128 stands for zero in the data rows.
Some points, each followed by its number:
125 89 127 93 158 101 151 174 153 106 106 176 162 85 141 171 99 0
123 147 180 119 84 135 115 182 133 150 98 154 130 71 191 121 54 1
118 88 149 93 128 102 151 168 162 108 115 158 160 67 122 172 178 2
125 108 117 109 151 168 90 133 170 135 113 166 100 90 107 128 202 3
125 91 159 125 123 168 149 147 120 123 92 192 167 44 93 140 110 4
122 90 104 116 166 86 131 145 154 137 127 148 169 112 158 70 179 5
134 113 135 90 164 92 144 198 153 102 118 188 127 78 90 195 64 6
114 144 104 103 167 108 103 199 155 160 141 100 116 124 215 24 110 7
126 84 158 141 81 160 148 141 175 138 158 89 94 86 102 79 236 8
129 171 105 132 86 125 149 129 164 71 97 65 79 207 125 210 193 9
126 97 145 90 140 106 142 190 154 96 111 193 151 83 81 211 97 10
151 174 128 136 112 161 97 95 114 126 124 185 92 102 84 141 106 11
138 96 140 105 114 80 138 211 139 160 97 101 177 61 139 226 110 12
139 119 117 85 146 127 138 194 160 101 181 155 71 74 108 150 112 13
149 125 132 120 155 196 99 128 108 131 108 109 124 91 177 95 99 14
118 82 88 153 94 170 149 70 160 136 97 75 153 176 200 180 124 15
136 103 129 101 112 142 94 118 149 152 130 185 162 127 191 107 68 16
125 110 87 161 104 88 161 53 165 99 158 159 163 195 57 212 58 17
138 83 123 111 166 94 141 173 112 151 97 114 148 100 177 198 89 18
120 144 173 132 85 137 112 166 115 142 87 158 155 93 193 125 53 19
141 130 164 146 94 136 128 154 80 174 148 198 142 70 96 48 57 20
118 152 97 156 112 118 96 95 128 82 134 153 153 186 126 112 180 21
125 104 125 122 130 101 131 172 152 116 91 187 182 95 68 94 232 22
122 133 104 101 134 166 117 198 163 98 109 132 94 68 163 144 183 23
134 159 134 144 99 186 92 95 108 117 112 178 86 155 50 189 116 24
129 161 116 115 173 137 92 116 126 179 95 181 171 55 68 104 100 25
114 160 151 117 147 130 111 182 150 149 161 154 68 63 116 36 120 26
136 155 94 134 116 101 156 107 170 73 97 179 80 207 55 214 128 27
138 170 132 134 161 109 132 94 128 73 113 160 75 192 81 170 82 28
New points follow, each followed by the numbers of its five nearest points above, nearest first.
125 158 98 108 110 159 139 131 124 86 90 81 89 186 188 177 204 ~ 9 15 23 21 3
132 118 98 103 174 79 131 157 145 131 152 180 101 159 148 64 121 ~ 5 7 26 16 13
123 155 151 148 132 100 125 91 151 91 113 151 81 167 148 177 69 ~ 28 11 27 24 21
155 171 120 139 102 90 97 88 133 108 173 60 202 212 110 84 83 ~ 21 17 28 16 15
137 109 144 115 126 190 133 153 130 110 117 98 114 97 225 82 104 ~ 14 1 19 16 7
141 151 103 87 157 105 104 204 159 170 178 33 132 101 179 43 107 ~ 7 26 5 14 13
110 148 151 116 133 90 113 172 157 142 155 152 61 116 150 68 164 ~ 26 7 5 13 3
146 119 193 175 130 95 167 103 45 148 106 94 181 136 85 92 80 ~ 20 19 4 14 25
117 156 126 159 119 93 91 100 154 69 161 138 160 198 60 102 156 ~ 21 28 27 11 17
124 170 103 155 94 148 91 74 151 79 161 85 174 181 118 98 143 ~ 21 15 11 9 14
141 98 181 180 171 115 154 123 56 158 105 79 102 145 77 95 131 ~ 14 11 28 18 20
132 127 171 168 77 93 133 64 159 158 118 52 129 176 164 192 61 ~ 15 17 18 19 28
118 155 94 112 104 168 152 63 42 158 120 136 97 187 62 211 217 ~ 24 9 21 11 27
131 101 142 151 166 171 130 174 70 172 127 190 98 80 69 66 55 ~ 20 25 4 26 11
133 99 105 179 77 119 161 49 170 105 137 127 160 195 59 222 58 ~ 17 27 28 24 15
110 80 91 145 157 96 136 126 144 138 160 140 173 110 170 95 109 ~ 5 16 0 18 14
121 161 106 144 105 158 92 85 103 111 162 140 82 170 53 200 171 ~ 24 11 21 28 27
144 180 150 138 106 128 81 95 143 125 138 160 137 91 93 105 112 ~ 11 25 21 24 20
111 85 117 161 87 146 146 100 159 121 158 54 166 159 223 128 61 ~ 15 16 14 19 18
118 141 104 127 133 147 154 64 44 128 101 150 131 174 163 144 172 ~ 21 15 11 14 24
121 147 89 86 160 176 101 202 157 100 83 178 182 163 129 57 44 ~ 16 14 19 0 7
145 156 92 76 191 161 100 172 136 154 169 59 102 192 143 31 34 ~ 7 14 26 16 13
